Each path below is one point turned by a fixed rotation once a step. After each direction that follows a path, write how fast that rotation turns it, in degrees a step (0 if it stays still).
Each turn is a multiple of 5 degrees from 10 to 175, or 0.
Each row of a path follows its step; steps can be skipped.
Path 1:
step 0: [-40 -13 -37  17 -40  -6  19  -4   2   4  21 -23  17  -8 -10  25  24 -13
 -25   8  -3   2  -7  22  13 -22  13  -9  31   4  28  -8 -17  40   4 -18
 -19 -29  36  -5 -47  14 -17  -1 -26  24  -2  27  15   7  18  -5  11  25
   9 -10 -11  11 -31 -14  -7]
step 1: [  1 -29 -10  19  23  -9   6  27 -13  -9  15 -12  -6   6 -15  -1  34  -8
  46   2 -38  18  28   4   6   7 -24   7  13 -18  21   4   5  35   6   5
  -4 -12   9 -21  -9  15 -16 -10 -29   4 -39 -39  53  -1 -21  44   1  -3
  -5  -8   9  26  23  13 -12]
step 3: [-21  27 -16  -8  -8 -44 -15 -35 -17  -3  38  39  -5 -13   7 -22  24 -14
  27  10  22   2 -30  -7  -8 -27 -27 -11  16 -12  24  -9   4   7 -45 -23
  -5 -29  -4  -3 -16  41  12 -10 -13   6   8  17  -9 -14 -12 -38 -15 -20
  17   4  -8   0  22   4 -16]
step 4: [ -7  35 -12  17 -10  -7   5 -24  -3 -15   1   4 -29  10 -23  16  27  22
 -14 -13  -7  24   3  12   8   4 -12  -1  -5  -6 -42  -2  18 -13  27 -15
 -43 -38  25   2 -31  11  21 -19  11   0   0 -30   6 -19 -62  10 -43 -21
   6 -20 -11  14   0  -9   9]
step 5: [-18   1 -13 -18 -39 -27  -6   6 -28   4 -22 -21  12  19 -22  17  14 -30
   4  -6  -6 -11  12  21   8 -10   2 -22  21  -4 -47 -16 -14 -18  35  18
  -4 -26  10  13  14   1   1  -1  28  32 -31  33  17  15  -2 -13  29  -8
 -26 -12 -29  28  45   9   5]
step 7: [-15 -22 -13  33 -26  10  26 -18 -27  -6   7 -22 -17 -36   3  34  10  -9
  15 -33   3  31  14   4   3  28  17  -8   4 -24  12 -16 -24  -6 -17 -17
 -25  -9   3   2  20 -12  37  29 -10 -30   7 -14 -13  30   6   7 -39 -22
  24 -10  -3  11   8  17 -44]
step 8: [ -5   1  12  10  10  21   0  11 -11   9  -8 -36 -32 -13  -6  10  20   6
  19  -2  33   3   0  -6   8 -39  11 -11  -9  -2 -12 -25  10  -8 -19 -69
   8  -9 -10   7  15  22  -2  13  -9  21 -27  22  13 -28  -3 -21   7  15
  17 -40  15  59  20  17 -14]
step 10: [-34  22   5  12 -56   1  15  10 -13   0   2  11   8   7  32 -16   7 -33
  -7 -32  -2 -11 -10  -5  16  10  18  34  37  24  27   9 -20  20  19  -4
   0   4  22   2  -9  -8  11   7  18  16  11  -2  26   8 -59   2  -2 -10
  16   9  34  21  40   6 -23]
step 11: [ 14  -3  19  10   8 -26  40 -37 -16   3   5  23 -22  14  -2 -11  41   7
  -8   7  -7 -19  14 -44  12   3 -16 -30 -15  20  -6 -40  12  39  10   0
  23  -2  29  12  28 -18  18 -31   6  14 -19  -3  -9  21 -18  15  13  -4
  21 -11  15  27  21  34 -18]
step 12: [  8 -16 -21  15 -22 -19  47   8  19 -17  11 -29  18 -18  -1  11  40  -9
 -50  10 -17 -32 -20  -8 -14  -2 -15  -7  24  30  -1 -10   0 -12  -3 -20
 -24  -3  -2   4   0  27  30  10 -33   5 -14  -2 -47   1   4  -6  19 -28
  11 -20 -43   3  -4  12   9]
step 14: [ -4  -5 -25   4  25 -16  38  14 -26   7  43   5   6  25 -41  17   4  19
 -14  -7 -10  14 -15  35  18 -17  23  10  13 -34   0 -28  11   8  15  13
   0  -6 -13   8 -15   7 -15  -3  13  -2 -32 -31  25  15 -12  33  23   0
  13 -37  29  23  -5  -4 -40]
[  6   6  -5  -6   5  -1   3  -6  -5   5  10  -5  -3   5  -5  -4   1  -7
  -4   3   1 -11  -6  -2   4  -3   9   1   2  -3 -10  -2   3   1   0  -4
   3  -2   2  -8  10   6  -1   0   0   7   0  10  -2  -7  12   6   7   2
   4   5  -3  -9  -3  -3  -6] : 120
[ -4   2  -8  -2  -5 -10  -9   4   8  -2  -1  -6   0   7   0   2   5   8
  -7  -4  -4   1   8  -2   1   5   4   3   2   3   0  -2   0   4  -6   3
  -1   5  -8   1   1   3  -5  -3  11  -8  -2  -1   9  -1   3   9   6   5
  -5   8   3   1  13 -11  -7] : 85
[-11  -2  -6  -4 -12   1   4  -3   1  -9   5   4 -11  -1   7  -9  -6  -5
  -2  -2  -8  -4   5  -3  10 -10  -2  -1  -9  -2   0  -2   5  -4   1   6
  -1   0  -7   7  -2  -3  -7   4  -5  -2   9  -4   5  -7   5   2  -2  -1
   2   1  -6   4  -6   2  -4] : 110
[  7  -6  -9  -3   1  -5   0   4   1   0   2   0   6   6   3  -8  -7   3
  -6   1   4   6   2   4   0  11   0   1  -2   1  -9   3   2   2   1  -2
  -8  -9  -2   9   4   1   9   3  -1  -4   5  -1  -7   3  -7  15   0   4
  -3  -7   0   0 -12   4  -8] : 145
[ 11  -1   2  -9  -1  -6   1   2  -1  -4   6  -1   2 -11  -8  -3   5  -9
  -9  -8  -3  -1   4   8   3   0   0   1   7   7  -4  -7   0   2  -2  -8
   4 -10   3   2  -5  -1  -7  -4   1  -2   0  -4   5   3   2  -4 -12   0
   6  -2   0   7   7   7  -5] : 0
[-3  0 -6 -1 -3 -7 -2  1 -5  8  0  2  2 -9  2 -7 -6  8  0 -3  4  9  3  4
  4 -6  4 -3 -5 -1  0 -5 12  4  6 -2  5  8 11  8  1  0 -5 -6 -2  2  0  9
 -7  6  2 -9 10  8 -2 -5  4  1  5  0 -2] : 130
